Each path is a new rotation, seen through one point. The rows after it are directions, each followed by how far the rotation turns it, in degrees each step (0 if it stays put).
Each turn is a multiple of 5 degrees from 10 to 175, or 0.
Each row of a path follows its step; steps can be skipped.
path 1
step 0: [ -3   6  -4  -3  -1  -5  -7  19   0   2  -1  -2   4   3   7   9   8  -5
 -10  -1  16  -6  -7   7   5   2   2   2   9   4  -9  13   6   2  11   8
  -6  -9   6   2   2   1   0  -6   2  -3 -12   3  11  -5  10  11  -8 -19
  -6  -4  -1 -15  -8  -5  -9   2   1  -3  -5  -1   2 -16   9  10  -8  -7
  -4  -1   7  -1]
step 4: [  5   6   1 -11  -4  -6  -6  -3 -24   0  -5   0   0   0  -9   5  13  -1
 -13  -2 -11  12  -5   4   6  16  -7  -4   7  -6  -2  -4   3   6  13   9
  -3   5  13  10   2   2   0   5  -8   3   3  -3   3  -4   2  -1  -8 -19
  -3   6   7 -10  -2  -5  -6  -7  -5  -3   6   8   0  -3  -8  11   4  -6
  -5   7   5   6]
step 5: [ 19   3  -2  -8  11  -7  -3   4  -9  -5  -3  -2  -6  10  11  23  -3   3
  -6   7  -1 -10  -5  -4   0   4  -6  12   2  12  -5   8  -2  -3  12   9
  -9   8  -4  -5   7   7  -4   0  -2  -7  -6   1  10  -6  -4   4  -4 -13
  10   0  -3  -6   1   0   8   5  14   6  13   2  -4 -10   3  -6   2  -9
  -3   0   4  -4]
step 6: [  8  -7  -4   2  -5   2  -3  -6  -6   0 -11 -10  -8   5  -2   3   0   1
   1   3  -4   4   9   7   4  11  -4  -4   2 -14 -12  11   6   4  13   4
  -1   2   6  11   8   2   9  -1 -16   0   1   8   4  -8  -7  11   1 -16
   2  -7   7  -1   9  -2   0   5  -8   4   0  -5   1  -2   5  13  -4  -6
 -18   9  16  13]
step 11: [  0  -4  -3  -2  -2   2 -13  17  -7  -2  -5  -5 -12   9   1  -8   2  -2
 -24   2  -2   2   1   7   9   2  -7   4  -1  -4   0  -4   6   7  13  15
 -14   9  10   1   6  12  -1  -1  -5   2   5  -4  11  -1   7   8  -6  -7
   0  -4   1   9   7  -6   0   0   9  -1  -2   4   6 -14 -10   9  -5   3
 -12   5   2  -1]
step 13: [  2  -6   2  -5  -4  -6  -6  16  10   3  -2   4  -9  12   7  -6   4  -7
 -15  -4  -3   4   8   1   7   6  -7   9   4  -2 -12   4   5  14  -3   4
  -1   2   2  17   0  15   8  -6  -6   2   1  10  -2  -9   6  10  11  -8
  -1  -9  11   1   4  -1  -1   8  -5   0  -6   1   0 -13  12   6  -9  -9
  -2   3  11  -6]
step 17: [  0  10   9 -14   6  -3  -2   0 -11  -9  -5 -12  -2  -3   7   4  10   2
  -3  -7   1   6  -1  11   4  20   3   5   1   2  -2   2   2   1   4  17
  -4  -6   7   6  -1   6   0   1  -2   9   3   9   6 -13 -14  -4   4  -4
   1   4   1  -3  17 -15  -9   4  -2  -1   6  -8  -6 -13  10   0  -5  -9
  -8   8   0  -3]
step 23: [  7  -1  -8  -7   3   1  -6   2  -5 -14   2  -3  -9   7 -10  14   0  -5
 -14   2  -1  -4  -2   1  -2  15  -8   3  10  11 -10  -6  -6  -1  14   6
  -5  -3  -1  -1  -1   8   5  13   0 -16 -10  -6   7  -4   2   4   0 -16
   2   5   3 -11   7   2   1  -9   3   0   5  11  -8   1  10  -2  -5  -6
 -15   6   7   3]
Speeds:
[-1  1  2  3  1  0  2  0  4  4  1  6 -2  0  4 -1  0 -5  1 -1  0  1  2  0
  0  1  1  2  1  0  2  3  2  0  0 -2  1 -3  2  2 -1  0  2 -1 -1 -2  0 -1
 -2  2  2  2 -1 -2  0  0 -1 -1  2  2  2  2  0 -2 -2 -5  1  3  1 -1 -1 -1
  1  1  1  1]
60
[ 1  0 -1 -1  3  1 -2 -2  0 -1  0 -1 -2 -2  1 -2 -1  0 -1 -2 -2  3 -4  0
  2  2  0  1  2  0  1  1 -1 -1  1  1 -2  3  2 -3  0  1  0  0 -2 -2  5  1
 -1 -3  2 -3 -3  0  3  0 -2 -1  0 -1  2 -3  4  0 -2 -1 -3 -1  0 -1  0  0
  2  6 -2  1]
55
[ 2  0  1  1  2  4 -2  1  1  2 -1  0 -2  1 -2 -3 -1  1  4  0  2  3  2  5
 -4  2  4 -1  0 -1 -2  0 -1  4 -1  2  2  1  0  1 -1  0 -1  1  0 -3 -2  3
 -1 -2 -1  0  3 -1  4 -1  1  0 -1  0 -1  2 -1  3  1 -2 -3 -2  0 -1  1  0
  0 -1 -1  0]
100
[ 1  1 -1  3  1 -2  0  0 -2 -1 -1  0  1 -3  6  2  0  2  2  0  1  0  1  3
 -1  3  0  4  0  3  1  2  1 -4  0  0  2  3 -1  1 -2  0 -2 -1  0  0 -1  2
  0  0 -2 -2 -1  2  1  0 -4  1  0 -1 -3 -1  0  3 -2  2  3  3  3  0  1 -1
  0 -1 -1 -2]
155
[-4  2  2  1  0  1 -3 -2 -1  1  1  3  3  1  1 -2 -1  2 -1 -5 -3 -2  0  0
  1  1  1 -3  3  1  0  0  2  0  2  4 -1 -3 -1 -2  0  0 -1  1 -4  0 -1  0
 -2 -1  0  3  0  1  1  0  1  0 -1 -1 -1 -3 -3  0 -3  2  0 -4  2 -3 -1 -2
 -4 -2  1  1]
170
[ 5  0  0  1 -3  0 -1  0 -3  0  1 -2  1  0 -4 -1  1 -3  3 -1 -1  2 -1  1
  1 -1 -3  1 -2 -4  2 -1  0  0 -3  1  1 -1  1  0  3  4 -4  1 -2 -2  0 -2
 -2  2  3 -2 -1 -2  0 -1 -2  3  2  0 -2  0 -2  1 -3  0  2  2  1 -1  0  2
 -4  0 -1  1]
145
path 2
step 1: [ -3  12   9  -1 -10  -4  -4  -4  -4   7  -4  -5  -3   2   4 -10   7   8
   4  -5  -4  12   3  -6   2   7   5  17   3  21   8   2  11   1   0  -8
   8  -6  13  13  -2  -5  -6  -6   1 -10   3  11  -1  -5   1   4 -12   0
  11   2  -1  -5   5 -15  -2   5   8   7   9 -10   7  10  -4 -14  -3  -7
   5  -2 -18  10]
step 3: [  8  -9  23   2   6   3  14   9  -7   8   5  -8  -3  -5   1  -6  -9   1
  -2 -11  -1   0  -8   8 -10  -8   3  11  -1   0   4   2   1  -4   5 -13
  -1   4  -8   6   5   3  -1  -9  15  -1  -2  10   7   7 -10  -2  -3   0
   0   7  10  10   7  -1  13   3   2  10   9   4   0  -4   4   3  10 -13
  -5   4  -6  23]
step 14: [ 16   3   4   7   1  -4  -4   1   6  -1  15  -1 -16  -4  -8 -12   0  -8
   3   3  -1   1   2  -1  -7  -4  -6   1  -5  -2  15  -2   0   0  -1   3
  -1  11  -6 -13  -2  -5   8 -25   6  -4   3   3   2   6 -13  -1  -3 -10
  -3  -4   9   4  10  -1   7   8 -14  12   1   5  -4  -1 -18  -1  -8  -5
   0 -10  -8  17]
step 15: [-13   0  -9   6   9  -8   2  14 -17   3 -16  -4  -4 -15  -4   8   6  -3
   5   7 -12   3  -5   8  -3  14   0  11  -1   0 -11  -6   6   1  14  -3
   1   2  -1  12  -4  10  -5   7  10  -6   0  13   1   8  -5  -8   0  -3
  -1  12  -3  -1  -3  -3  15  14  -4  -3   7   0   0  14   1  -9   1  -1
 -12  -2   6   2]
step 18: [  8  -7  -5   6  -1  -3   2   0   9  -5  12   0  11 -20   4  -4  13   8
   6   3  -2  -4   8  14  -9  12  12  -6  -2   2   8 -11  -3   4   3   3
   0   0  -8   6   2  15  -6  -1  -1  -9  -2  12  -4   5   3   7  -8 -10
   1   2  13   6   9   0   7   9  -3   7  -3  10  -3   7   5   5  16  -4
   6  -5  17  13]
step 20: [ -8   1  -5   4  12  -6 -11 -12  -6   0  -7   6   3 -10  -4   0   4 -11
   6  11  -3  -4 -20  13  -7   5   6  -2 -19   3   1 -10  -4   2  20  -5
   5  14  -1  -5  -1   3   8  -6 -10   1  13   6  16  11  -3  10   4  -3
   4  -1  -9   4   1  -9   0   8   3  -4  -6  10 -11  -6   0   0  -5  -2
  -4   0  11  -3]
step 22: [  9   7   0  -7  -1 -13  -4  -1 -19   9  -2  15   3  -8  -2 -14  21   3
   9   6 -17   7   1  -4   7   9  -7   1   3   9   8   4   5   2   0   0
 -11  -2   6   3  -7   3   4  -4 -13  -5   3  12  -8  12  -9   6  -2  -6
  -9  -3  -6  -3  -3 -13  -7   9  -1   5  -5  -3  -4  10  11  -5   1   3
   1 -12  -1  -5]
step 23: [  9   4  -8   3  -3  -6  -6  -2   3  -7   1  -8  -9  -7  -8  -5 -13  -3
  -1  -1   1  -4   0   8 -12   7  10  -2   0   4  -1 -18  -4   7  14  -3
   7   9  -2 -10  10   2   4   0   3 -11   1  10   0  -7  -6  -3   4 -19
  14  -3   8  -5   1  -3  19  -8  10  12 -17  -1  -2   1  -5   5   4   6
   4  -9 -12  14]
Speeds:
[ 0 -4  0  0  4  3 -1  2  2 -2  1 -1  3  0 -3  1 -1 -1  4 -1 -3 -4 -2  2
 -2  4 -4  0 -1 -2  0  0 -1 -1 -2 -2 -3 -3  1  3  0  1  2  0  3 -2  0 -1
 -1 -3  0 -3 -1  1  1  2  2  0 -1 -1  0 -1  2  0  2 -1  0  1  0  0  0 -2
 -1 -1  3  1]
120
[-1  1 -4  2  0  2  1 -1  0  2  4  3 -1  2  1  1 -2  0 -1 -1  0 -1 -3  0
  0 -2  1  1 -3 -4  1 -1  0 -1  2  1  3  0 -2  2 -2  0  2  1  1 -2 -3  0
  0 -1 -2 -2 -1 -3 -3  2  1  0  4 -1  1  4 -3 -1  1 -1  1 -4 -2  1 -3  1
 -3  0  2  1]
70
[ 2  1  2  0  0  1  2  3  1  2  2  0 -2 -2 -2 -2  3  0  2 -1 -3  2 -1  0
  2 -3  0 -3  1 -4  2  0 -2  2 -1 -1  3  0 -2  0 -1 -2 -3  0 -2  3  2  0
 -1 -1 -1 -2  0  0 -1  0 -3  0  1  4  1  1 -1  1  2  4  3  0  0  0  1 -6
  1  1  3  1]
100
[-2  2 -1 -1  0  1 -1  1  0 -1  1  0  2  1  3 -1 -2  0 -2  0  1  0  4  3
  3  0  0 -7  0 -1 -1 -2 -1  1  2  2 -1 -2 -4 -1  1 -1  1 -5  2  0  2 -3
 -1 -3 -1  0  2 -1  0 -3  0  1  2  0  2  0  0 -1 -2  0  0  5 -1  1 -3 -1
  2 -1  0  1]
155
[-4 -1 -1  1 -1 -1 -1  4  2 -1  0 -2  0 -1  0  2  0 -1 -1 -3 -1 -2 -1  1
 -1 -1 -1 -4  2  1  2 -3  1  0  2  1 -1  1  0  0  2  5 -2  3 -1 -1  0  5
  2 -2 -2  0  3  1  1  0 -1  0  2  1  3 -1  1 -3 -1  1 -1 -4  3  0  3  2
  2  1  0  0]
140
path 3
step 1: [  4  13   0   0  13   5   0 -10  10   4  -3  -9   6  -7  -2  -7   6  -3
  20  -8   0  -3  10   0 -20  -3   0  -1   9   7  -9  -3 -11 -20   2   3
  10  12  -3   2   4 -10   1   6   7 -10  13  -9  -4   5   9   8  -8  -5
  -3  -3 -10 -11  -7  14 -11   4 -11  -5  11  12  -5   7  -4 -24  -9  -9
  -3   7   3   0]
step 4: [-11   1  -8   4   8  -6   4   2  -6  -2  -7  -3   2  -2  13   0  -1  16
  17 -14   3  -8   6  -1 -19   3  -6   5   4  10   7  -7  -6  -6  -3   2
   9  21  -2 -16  14  11 -10   3   1  -3   1  11 -15  -4   7   6   9  -6
   0   5  -3   3  -4   4   6  12 -23   4 -13   1   7   1 -15   4  -3   6
   2   6   7  12]
step 6: [  5  -7  -2 -13   2  -2  -8  -5   8  -8 -10  16   8  -6   8  -8 -13   7
   5 -11   6  14  -4  -9  -8   1 -10 -13  13   4  -5   7  -9  -9 -13   6
  20  10   1 -15  12   7   6   3   7  -6   6   2  -1   7  -1   6  -4 -10
 -20  -9   0  -7   0  13  -3  -5  -1   0   4  -9  -3  -6 -13  -9 -16   3
  11  -3   3   3]
step 10: [  7  -8  -4  -1  12  -4   8  -5  -1   2  -3   4  16  -3   2   9  -2  17
  17  -3  14   1  -1  -1  -5  -8 -11 -10  -4  12   1  -9  -1  -6   4   7
   3  10  -6  -8  11   5   1 -10   3 -17   5   6  -6  12  12  -1  -1 -14
   1  -2   3 -16   2  15   4   6 -16  -7  -2  12   2  16   8 -15  -8 -15
   3   2  -1 -11]
step 12: [ -5  14  20  -2   4   0  -4  -1   3  -5   5  10  -2   7   5   1 -16   2
   9  -6   9  10   5  -7 -13  -5 -11 -10  14  17  -1  -7  -9  -8 -11   1
  -7   4  -2  -1  11  -3 -15   6   3  13  11  -5  -4  -7  14   1 -14  -2
 -14 -10   5 -11  -6  -4   2   6  -7   8   0  13  -7   7   1 -18  -9   6
  13   4   3  -6]
step 15: [-14  -3   0   0  18   8   2   6  -3  -9 -15  14  10  -4  -1  -1 -14  -1
   5   7   1   6   0   5   0  -1 -10  -4   1   9  -1  -7 -10 -14  -9   2
  13   9  -3 -13  10  -5   6   7  -1   5  -3  21   2   2  13  11  -6 -11
 -14   2  -8   3   2  15 -13  -1 -14  -5   6  10  10  -3  -2  -9 -11  -2
  -2   2  10  19]
step 16: [  7   6   4  -4  -8  -5  11   3  15   2 -10   4  -5  -2   5   1  -3   6
   1  -5  12   8  -4  -9 -12  -9  -7   9  10   0   4  12   7 -14  -3   9
  -9  16   9   3  12   9  -9   6  10 -11  19   9  -5   3   2  -2  -3   5
 -16  -6   0  -9  -2   7  -4  16 -28 -10  -1   2   3   4   5   1  -2 -15
   6  -4  -3   4]
step 17: [ -5  -9  -3  -3  -1  -1   7 -12   3 -10   7  14   2  14   9   2  -8  -5
   5 -16   6   0  -1  -9 -17 -12 -10   5   0   4  -3  -7   0  -7 -14  -6
   9   2 -12   3   9   5   9   4  -2  -6   4  -3  -1   3   9   2   6 -10
  -3   2 -16  -9   4  16   2  -8 -13   8 -13   6   2  10 -17 -18 -14   2
  -3  16  -4  -8]
Speeds:
[ 3  3  0 -2  2 -1 -4  0 -4  0  0  0  0  2  3  0  0  1  3  0 -2 -1  2 -2
  0  3 -1  1 -1  0  0  1 -4  5  0  2 -1  2 -1  0  2 -2  0 -1  0  3  0  1
 -1  0  1  0  0 -1  1 -4  0  0  2 -4  6  3  1  3 -1  0  0  1  0  0 -1  2
  1 -2  0  1]
45
[-2  2 -3 -1 -2  4 -2  0 -3  0 -1 -4  0  2  1  1 -1 -1  0  0 -1  0  1 -1
  1  1  3  1 -1  1 -4 -5 -1 -1  2 -1  0  1 -3  1 -1 -1 -1  1 -2 -1  1 -2
 -2 -2  2  1  2  2  3 -2 -1 -2 -1  3  0 -1 -2  0 -1  1 -1 -5 -2 -1  1  0
 -4  1  1  3]
110
[ 2 -3  0  2 -4 -3  2 -2  2 -3 -1  0  1  3 -3  1 -2  2 -2 -5  2  1  4 -1
 -1  3  0 -2 -1  0  0 -1  0  0 -2 -2  1  0 -1  1 -1  0 -2  0 -3  1 -3  0
 -1 -2  2  0  0 -2  3 -1  4  2 -3  1  2  1 -1  1 -1 -2 -3 -1  0  1 -1  1
  3  0  1 -2]
55
path 4
step 3: [ -8 -15   7   0  -8  -1  12 -15  -2  -4  -4 -17  -7  -3 -16  -4  -1  -2
  -4   5  16 -12  -1   8  -3   6   5  -2  -7   1 -15  11  -8   6  -4  -1
  -8  -3   3  -8   8  -4  -3  -3  -7  21  19  23  -8   0   6   1   5  -5
   2  -8   0   2  -5  -7 -13  -3   2  -1   2  -8  -5  11 -18  -7   4  -1
 -10   9  -8  -2]
step 6: [  2  -7  -2  10  -1   3  -6  13 -18  -8   4   2  23   0   2   3  -8 -16
   3   4  14   8 -12  14 -12   2   8  15 -13  10   9  -7   6   7 -10 -11
  -4 -18   1  -1  -6   2  -9  -5   2  -4  -1   4  10   5  13   9  -7   6
  12   7   6   0   0  -7   0  -6   2   7  -1  -7  -3  -4 -19   2  -3  -9
  -2   1   6   6]
step 7: [ -3  -7  26  10  -7 -14   4  -4 -10  -1   0 -16   3  -7 -10  14  -1 -12
   4   1   6  -2  -8  10  -5   7  -5   5  -5   0 -13   6  -2   5 -16   1
  11  -6  -5  -2   7   2  -4  -2  -1  11 -13  12   1   8   6  -7  -8   2
  -5 -11   2 -19   2  -6  -6  -4   5  -2  -7 -12  -4   3 -15 -12   3 -19
   1  -8  -1   9]
step 11: [ -3 -11  10  13  -6  10  -7   7 -15   6   3   1   6   8  -5  13   5  -4
 -15   1   1  -6  -5   4  -1   4  -2   3 -13  -3  -6  10   8  -4 -13 -10
   6   7   5   2   7  -7  -7  13 -11   0  -9   9  -1   8   8  12  -6   3
 -12   0  15  -7  -2  -3 -21 -14   4   5  10 -21  -6 -11 -12  -5  -6  -4
  -5   8  -1   4]
step 12: [ 14   2   3   5   1  11   1   0 -10  -7  -3  -3  15  -5   3   3 -14  -9
 -13   3   7  -6  -5   9  10  -9   4  -5  -5   7  -3   8   0 -11   0   4
 -10 -13  -4  -5   5   4 -21   2   5  -1  -9   4 -17  11  -2   5 -11   1
  -6  -8  -5 -12  -5 -11   1 -11  -3  10   7 -15  -6  16  -5  -1   1 -24
  -4  -2   7   3]
step 17: [ -5 -13  -1   5  10  10  -2   6  -7   1  -5   9  14   3   2   3  -6   1
 -18  -4  14 -10 -20   8  -9  -1   0  -9 -15  -1  -4  11  10   7   1   4
  -7  -7  12  -5  -6  -5  -5  -5  -8  -7   7   2 -11   9 -11 -14  -8   9
  -4 -11  -7   7  12   4 -11   3   2   9   4  -7  -9   3  -9   1  -2  -6
 -13  17  -9  14]
step 19: [  7   8  14   6   9  10   8   8  -8   2   7 -10   9   1 -17  11  -1   7
  -2  -6  22   9  -9   3  -4   9  -6   0   0   3 -12   5  -5  17  -3  -5
   7   5  12   5  -1   8   2  -4  12  -1 -12   8  -2   6  -4  -8  17  -4
  -5  -2  -5 -10   1 -21 -15   3   5   1  12 -10  -4   5  -1  -3  -9   1
   9  -5  -2   5]
step 21: [  1  -9  -1   8  -2   0  -3  -3 -10   3   9   1  -3 -19  -7  -7 -11   1
   9  -2  16   2 -12  11   2   4  -2  -6  -5  13  -1  15   8   3   0  -5
  -6  -5   1 -18  -5 -12   0 -10 -13  -2  10  14 -11  12  -6  -5  -2  -5
  -4 -15 -17   4  -2 -11 -11   0  -1 -18 -16  -4  -3  -7 -10   3   1  -2
  -1   5  -5  13]
Speeds:
[ 0  1  1  1 -3  4  2  7  1 -2 -1  2  1  0  1  5 -1 -1  0  1  1  0 -1  1
  0  0 -1  3  3  0 -1 -2  0  1  0 -2  0 -3  2  0  2  2  1  1 -1  3 -1 -1
 -3  0 -3 -1  3  2 -1  0  0  1 -2  1  2 -4 -3  1  0 -2  3  0  0  0 -2  0
  0 -2  4 -1]
55
[ 2  1  0  1 -1 -2  0 -1  0  2 -1 -1  3 -3  1  2 -2  3  3 -3 -4 -1 -2  2
  1 -2 -1 -4  1  2  0 -1  1  2  2  1 -3  4  0  3 -1  1 -1  2 -4  1  4 -2
 -1 -1 -2 -2 -2  1  0  1  0  4  2 -1  1 -1 -2  0  0  1 -2  2 -1  1  0  0
 -1 -1  1  4]
85
[-5 -1  0 -1  1  0 -1 -1 -4  2 -2  0 -1  1  2 -1  0  0 -2  2  0  0  0 -1
  5 -2 -1  0  1  2  0 -2 -1  1 -3 -2  0  0 -4  4  1 -2 -1 -1 -3  0 -2 -2
  1  3  2  2 -2  2  0 -1  2 -1  1 -1 -1 -2 -2  1 -2 -1  0  0  2  0  2 -3
  0 -3  4 -2]
20
[ 6  1 -2 -1 -2  1 -1  0  2 -1 -3  2  1 -1 -1 -2 -2  0 -2  2  0 -1  4  0
 -1 -3  2 -2 -1 -3  1 -2 -3  0  3 -1  0 -2 -3  3  0  1 -3 -1  1  2  0  1
  3  0  0  1 -2 -2  2  3 -2 -1 -4  1  1 -1 -2 -1  1  2  2 -1 -3 -1  1 -4
  0 -1  1  0]
175
[ 2  0 -3  1  2  2  0 -1  0 -2 -1 -4  1 -1 -1 -3  0  0 -3 -4 -1  2 -1  0
  0 -1 -1  4  1 -1 -3 -1  1  4  2  4  3 -1  2 -2  2  0  0 -1 -2 -3  1  0
  0  1 -1  4  1  0  0 -2 -1  1  1 -1 -2 -1 -2  0  0  4  1  1 -1 -1  3 -1
  2  3  5 -1]
160
[ 1  5  1  0 -2  0  3  2 -1  3 -2 -1  0  1  1  1 -3 -2  1  0  1  3 -4  1
  2 -2 -3  1  0  1  1 -1  0  2  3  1  0  1  2 -3  0  1 -2  0  2  1 -1  0
  3  3  3  2  1  0  1 -2  1 -4  0  5 -1  2  4  1  0  2 -3  2  0  0  1 -1
 -3 -3 -1 -1]
60
